(in the rows, 128 means zero)
Each named turn below is shown by a few rows before and after it. Which turns, in which order, take the first row of each later pair to the second? The first pair is answered.
J_840 (before => after):
[161 132 154 139 137 145 109 123 131 132 109 131 119 125 119  64 124  99
 111 108  85 120 103 112 137 140 135 135  89 124 135 130 111 125 117 139
 140 134 117 113 102] => [151 140 135 149 129 127 114 134 127 114 113 108 119  99 142  93 105 108
 119  83 109  89 118 103 130 141 100 144 125 129 110 120 134 132 125 130
 126 139 115  91 109]
[127 126 131 113 134 128 123 121 128 131 145 153 102 138 112 122 130 143
 116 153 135 147 126 135 128 127 154 125 103 144 132 136 126 119 123 126
 138 126 145 140 121] => [145 123 139 123 133 130 125 134 128 122 146 142  97 122 121 103 105 139
 115 139 128 141 123 126 132 130 151 132 109 140 108 122 136 112 125 131
 137 126 136 136 121]
[141 128 130 130 135 142 126 121 131 143 136 132 123 146 120 112 136 131
 135 128 115 153 111 122 133 135 147 122 115 129 126 132 115 112 122 143
 134 123 132 132 115] => [147 134 131 144 136 141 118 129 134 131 139 114 121 129 126 110 116 127
 131 111 112 137 113 115 129 139 143 125 122 126 105 126 128 107 124 144
 127 124 116 118 120]
J_356 (before => after):
[164 116  65 100 122 157 115 146 135 148  67 112 170 130 121 109 102 106
 143 121  83 121  79 116 155  90 117 132 107 148  96 160 144 140 147 180
 124 113 132 129 140] => [163 106  72  86 123 131 115 107 133 146 112 138 133 140 109 101  62 127
 120 161 153 139  85 125 135 125 134 149 103 173  82 153 139 115 163 167
 135 105 171 137 177]
[124 114 161 107 144 153 122 137 102 169  80 119 117 190 111 130 244 129
 157 142  75 145 136 125 137  78 154  83  91 100 181 159  90 173  96 133
 144 122 128 138  93] => [198 128 174 132 135 148  95 163 101 104 131  91  71 104 157  39  92 116
  97  75  93 105  97  78 117  97 154 120 107 120  73 109 163 104 112 157
 146 129 106 110 115]
[126 119 131 102 143 120 121  96 143 154 119 141 159 138 133 139 169 134
 140 134 110 143 140 161 119 130 144 111  95 125 158 144 123 117 149 116
 127 131 131 156 134] => [160 132 132 118 148 130 115 134 144 131 116 113 159 102 152 108 131 117
 123  82  77 123 122 145 126 122 141 118 106 117 122 125 146  98 146 129
 120 130 102 138 131]
[120  94 130 113 152 110 103 109 142 130 142 142 120 121 129 129 121 134
 112 149 188 135 164 134 103 148 121 136 146 128 128 118 131 125 132 122
 140 114 143 153 145] => [114 106 117 125 151 130 106 151 140 141  98 113 164 120 127 151 158 115
 135 122 121 126 157 135 130 117  92 121 156 112 152 135 124 155 123 131
 126 127 109 150 109]
J_457 (before => after):
[141 119 119 123 132 141 139 155 118 113 105  78 144 125 126 120 120  86
 143 101 102 107 103 114 145 115 120 147 161 112 100 112 165 120 131 153
 119 142 107  96 118] => [147 106 146  95 139 149 138 116 118 146 117 130 133 168  96 100 138 104
 134 162 109 157  95 131 141 130 177 137 107 118 140 127 123 116 119 152
 141 138 141 120 118]
[ 82 109 111 136 144 111 118 118 126 172 142 158 132 164 127 168 158 139
 159 169 137 141 132 151 147 130 128 106 144 107 166 126 115 147 135 134
 144 142 146 130 142] => [ 95 122  94 163 141 112 113 156 129 148 127 114 141 116 156 153 126 112
 162 111  99  98 127 130 151 115  91 111 176 102 119 108 155 139 140 142
 133 151 104 108 122]
[115  93  83  92 106 125 121 118 135 136 130 113 132 133 131 142 136 148
 131 131 146 115 134 125 113 134 161 135 108 141 128 141 125 130 120 130
 115 115 107 139 110] => [122  94  82 104  99 124 120 135 134 130 126 101 138 118 137 139 125 144
 129 113 135 107 128 114 114 129 154 132 117 138 115 134 137 132 126 138
 109 120  99 133 109]
J_564 (before => after):
[132 129 152 121 141 121 113 118 122 132 143 166 117 180 100 119 105 131
 114 160 119 136 131 136 154 117 139  94 100 136 148 173 123 100 122 128
 130 115 153 141 108] => [135 130 151 125 135 131 111 142 119 137 123 152 130 165 109 115 120 117
 117 136  83 126 122 125 165 105 128  90 107 126 146 171 120 107 119 137
 121 121 138 133  92]
[135 146 107 134 127 152 104 119 113 128  94 139 145 167 120 140 120 144
 149 124 118 129 112 112 130 125 158 138 114 132 152 118 117 133 104 157
 105 172  76 129 153] => [131 151  98 140 129 141 106 125 113 115  98 126 148 156 131 150 105 139
 150 112 117 116 116 115 131 120 145 139 128 125 143 117 127 127 107 154
 107 176  78 124 152]
[145 112 136 101 132 155 113 137 113 135 184 140 119 112 130 124  47 162
 125 130 185 134  89 131 130 134 153 127 118 112 158 143 137 130 109 145
 115 115 137 153 158] => [154 105 147 104 135 166 116 144 113 150 172 148 125 118 129 115  62 154
 130 138 160 142  79 129 129 131 165 122 103 110 166 147 128 129 105 147
 117 114 130 168 150]
Pairs:
Between the rows of a pair lie two turns.
[185 127 148 124 139 137 149 119 134 124 148 116  46  79 162  41  82  98
  76 121 117 132  96 101 135 152 179 113 121 124  82 126 128 112 150 145
 154 117 114 109 145] => [163 131 138 138 140 160 146 152 136 139  78  89  93  92 158  71 152  71
 109 101  40 121  96 104 159 119 154  93 125 103 119 140 111 153 137 152
 137 129  74 107 102] | J_356 J_356
[167 128 181 131 137 140 103 138 115 127 164 138  73 101 108  75  85 133
  64 117 119  98  88  97 108 121 161 133  88 131 107 119 105  90 102 134
 151 151 107 157 102] => [ 72 131 112 136 122  96 133 116 114 128 148 105 111 121 116 216 158 150
 135 130 181  57 172 135 102 122  79 129 162 120 139 133 100 147 123 100
 120 147 122 139 115] | J_356 J_457
[ 97 141  92 128 142 126 118 140 126 146 106 135 144 145 141 177 145 136
 142 127 140 102 135 130 120 121  99 137 132 134 141 117 142 149 142 136
  86 157 123 107 140] => [118 139 106 124 144 116 107 123 124 134 141 146 112 139 150 155 103 149
 113 126 180 111 128 124 107 138 114 150 127 145 122 105 150 121 147 132
  95 148 139 112 161] | J_356 J_564
[ 89 141 110 129 112 128 127 150 125 115  98 105 155 128 142 174 146 108
 159 105 106 103 149 126 142 120  79 118 166 107 127 129 128 143 135 113
 114 145 114 123 119] => [118 132 141 113 120 118 120 102 124 105 161 150 100 128 131 128  80 137
 117 148 178 136 141 123 106 157 125 141 143 137 106 117 129  96 141 107
 132 129 158 140 161] | J_356 J_564
[155 128 123 134 123 159 137 128 141 156 107 109  97 144 114 126 168 112
  90 132  81 146 128 116 135 140 151 111  97 116 184 132 108 119  69 149
 103 164 133 117 100] => [138 120 115 126 125 127 139  83 142 141 157 124  73 137 121 157 138 141
  90 163 165 149 159 127 106 166 145 129 127 134 166 130 115 110  93 132
 106 158 173 121 141] | J_356 J_457
[144 121 144 120 127 128 130 149 134 137 138 149 133 179 122 130 136 106
 120 162 162 172 143 138 112 111 151 147 119 125 161 123 113 101 131 142
 125 125 160 127 117] => [166 123 148 132 129 123 124 154 135 120 155 138 125 154 134 102  95 101
 101 142 159 162 125 127 105 117 150 151 121 126 138 103 133  87 128 150
 127 129 140 114 117] | J_356 J_356
[158 135 161 140 138 144 120 150 133 106 112 106 139  90 130  98  92  96
 110  81  76 104 108 117 135 117 133 142 104 115 105 107 148 109 119 129
 120 133  94 116 112] => [167 123 178 119 137 142 120 112 129 118 139 144 114 120 107  86  92 113
  96 130 114 145 109 122 120 134 169 146  76 127 120 108 131  92 119 131
 137 120 121 135 134] | J_457 J_840
[109 126 111 121 127 111 130 110 134 127 124 124 125 129 121 151 136 136
 144 148 157 134 157 128 116 132  97 128 148 135 128 131 116 140 151 117
 119 125 146 124 136] => [109 130 108 127 126 111 129 119 137 120 121 112 126 117 127 147 123 134
 146 131 155 121 151 124 113 125  90 130 157 137 113 128 125 141 148 115
 114 125 133 120 138] | J_356 J_564
[148 148 141 115 166 140  90 132 141 119 124 153 111 167 144  83 117 124
 178 163 123 160 153  95 122  96 140 117  90 143 142 141 122  99  83 192
 121 108 146 143 143] => [143 162 115 134 162 124  92 141 140  90 129 123 113 132 176 110  84 123
 178 129 146 121 164  90 123  98  95 129 137 142 102 126 156 109 104 189
 108 112 139 127 143] | J_840 J_840
[140 107 149 118 130 122 135 119 111 144 155 167 113  75 117 112  82 135
 105 143 165 125 113 112 113 157 142 157 118 129  89 133 166 136 121 148
 134 143 124 134 140] => [ 99 118 113 119 125 122 145 144 117 156 113 134 162  90 113 179 149 116
 150 131 127  98 137 131 132 133  97 142 143 107 118 149 153 185 118 146
 116 153 101 120 109] | J_356 J_457
[190  89 139 134 106 114 119  94 149 130 135 153 129 132 120  72 108  96
  90 126  87 136  95 124 121 118 108 128  82 131 102  87 131 134 108 154
 141 102 127 116 148] => [182  81 139 126 108 104 130  72 149 131 143 167 121 140 113  87 116 107
  93 146 115 141 105 133 122 125 109 130  82 140 111  92 119 135 110 151
 148  92 143 120 168] | J_840 J_457
[122 128 150 119 129 129 117 119 109  97 130 139 120 168 120  94 125 119
 126 177 135 133  81 145  98 118 179 132 116 124  88 128 143 127  99 128
 133 132  96 106 165] => [102 138 127 126 125 117 125 117 110  83 131 123 128 147 142 118 119 122
 134 153 157 106 101 139  93 120 141 144 155 124  65 120 163 142 107 128
 129 125  90  95 169] | J_840 J_840
[100 142 119 130 107 127 121 171 137 148  83 151 191 107 101 172 141 111
 150 105 122 103 142 167 122  89  74 130 139 132 134 131 111 160 131 121
 112 132 100 142 110] => [ 85 128 129 116 109 113 119 123 134 153 120 184 162 126  94 178 135 137
 142 153 185 131 160 175 108 111  93 141 134 146 139 134  95 150 144 105
 118 122 142 152 139] | J_356 J_356
[ 91 146  94 138 126 118 124 162 142 123 137 111 137 103 151 157 131 120
 158 105 135 105 159 148 137 125  99  98 156 120 144 113 103 139 151 131
 141 134 124 100 114] => [103 149 109 139 129 137 124 181 147 131 118 110 146 105 139 138 145 108
 157  98  97 103 138 153 149 119 112  91 131 112 159 120 100 139 137 143
 144 144 112 108  92] | J_840 J_457
[123 110 104 161 148 182 173 160 147 123  59 124 126 111 157 126 144 145
 137 102  53  85 140 148 178 105 127 159 116  87 153 142 124 151  89 100
 142  89 136 115 104] => [104  97 108 134 152 171 182 106 148 142  79 166 103 146 136 140 157 169
 141 163 108 114 156 160 165 120 141 160 107 103 183 154  99 147  91  86
 153  79 178 135 126] | J_356 J_356
[105 134 126 106 129 144 136 126 112 149  96 135 124 162 126 149 159 129
 137 151 122 147 132 142 127 130 145 141 103 117 165 156 108 127 128 119
 144 125 144 132 125] => [ 90 135  97 120 129 123 141 125 113 124 107 107 122 132 147 178 142 129
 146 130 151 118 150 141 120 136 101 154 150 118 129 140 139 134 146 113
 133 121 136 113 139] | J_457 J_564
[161 122 126 117 131 133 127 150 129 111 128 132 115 110 129 105 103 112
 115 113 113 128 114 114 130 132 137 131 134 140 105 121 136 112 128 123
 125 138 119 119 129] => [144 125 120 125 131 142 131 155 127 128 104 124 144 121 126 126 152 108
 134 116  88 129 121 126 138 113 131 126 129 130 134 128 127 135 119 129
 121 143 112 124 110] | J_356 J_356
[156 120 130 105 131 135 143 142 142 120 138 113 111 147 118 125 139 130
 129 149 156  99 146 138 135 153 130 126 138 155 159 149 100 124 122 103
 129 143 145 149 137] => [172 124 132 112 132 136 139 149 145 111 144 104 102 130 130 111 119 124
 120 132 154  85 137 130 129 154 123 128 144 161 140 139 113 112 122 111
 128 140 139 140 135] | J_356 J_356
[163 157 125 156 131 159 154 164 117 114 142  94 100 102 123 113 124  86
 107  99 107 141  89 115 139 107 110 129 136 125 135 130 165 160 153 136
 129 160  71 121  89] => [129 153 122 144 137 163 171 143 120 144 121 107 112 146 100 150 181  97
 132 137 113 163 108 141 142 107 119 115 123 120 187 153 130 189 149 121
 131 156  91 135  89] | J_356 J_356
[121 129 113 143 124 136 144 160 136 141  74 119 143 125 135 152 153 116
 166 111  66 133 134 127 128 101  93 138 145 110 140 133 132 155 140 106
 113 144 134 124  96] => [125 123 128 131 127 149 145 147 132 155  77 137 142 142 112 143 168 122
 162 136  68 154 128 130 135 104 113 132 123 124 159 139 112 153 143 104
 119 142 144 130  98] | J_840 J_457
[114 122 109 116 135 103 127  89 119 155 113 155 140 151 115 136 143 149
 145 174 143 153 131 128 128 132 170 147 101 131 149 159 132 152 132 127
 146 143 143 141 122] => [ 92 130  94 129 129 102 132 107 117 145 107 133 151 148 125 166 155 138
 171 156 140 129 148 127 133 121 134 140 127 126 147 154 146 164 136 120
 138 142 133 125 123] | J_457 J_840
[109 138  97  69 132 110 150 104 139 126 154 122  68 119 122 172 136 231
 129 160 144 183 163 135 118 154 149 106 149 108 122 167 127 150 155  68
 111 130 148 115 153] => [140 133 126  63 138 149 141 128 141 148 123 130  82 134 101 117 164 202
 116 152  66 205 125 130 138 127 194  88  98  96 148 179 101 145 126  92
 121 140 127 125 117] | J_840 J_564
[138 135 127  89 134 141 128 140 125 131 140 158 134 136 141 141 115 165
  97 153 141 132 150 114  99 188 178 142 103 138 159 177 104 129 148 150
 124 123 144 139 150] => [136 135 129  96 134 156 122 158 123 136 113 146 159 143 136 144 148 152
 111 136  93 125 146 114 115 166 179 133 103 125 166 183  99 148 147 155
 121 128 121 133 129] | J_840 J_356
[118 127 150 141  91 104 160 120 127  89 143 148 112 135 143 135 116 165
 137 129 173 105 160 154 121  88 109 143 171 101  86 113 151 161 149 107
 118  99 140  97 132] => [121 136 151 153  90 122 150 152 124  92 105 129 143 134 135 125 143 149
 150 108 110  95 144 146 137  63 104 126 165  78 103 124 148 166 131 122
 114 111 111  93  98] | J_840 J_356
[ 96 117 165 127 126 110 123  79 140 138 133 144 110 135 113 146 161 147
 107 137 156 142 134 113 106 166 157 114 132 133 159 126  94 142 141 103
 115 123 159 111 134] => [124 122 168 141 122 108 119  97 143 115 154 126  90 100 123 112 104 140
  86 108 152 126 118 100  97 169 162 127 139 139 122 115 130 118 141 112
 113 125 139 100 139] | J_356 J_356
[ 99 135 119 128 116 114 153  91 159 131 163 115 143 136 116 178 117 144
  96 143 205 112 151 155 135 123 126 139 155 136 152 128 108 152 173 124
 143 136 170 140 168] => [100 142 126 142 113 141 152 131 163 141 109  96 190 149 109 178 167 115
 116 113 121 108 132 150 162  92 122 124 138 115 180 147  93 179 151 137
 139 150 130 139 119] | J_356 J_840
[118 142  85 136 106 126 115 148 127 132  90  70 147  76 157 133  89 115
 131  41 120  78 130 128 151  89 112 105 151 121  81 126 140 127 136 144
 115 143  81 119 117] => [ 73 129  82 119 109 126 132 115 126 173  68  97 165 130 130 187 169 127
 166  89 125 106 152 156 156  91 116  90 130 117 150 155 102 158 126 130
 118 141 110 134 116] | J_356 J_356
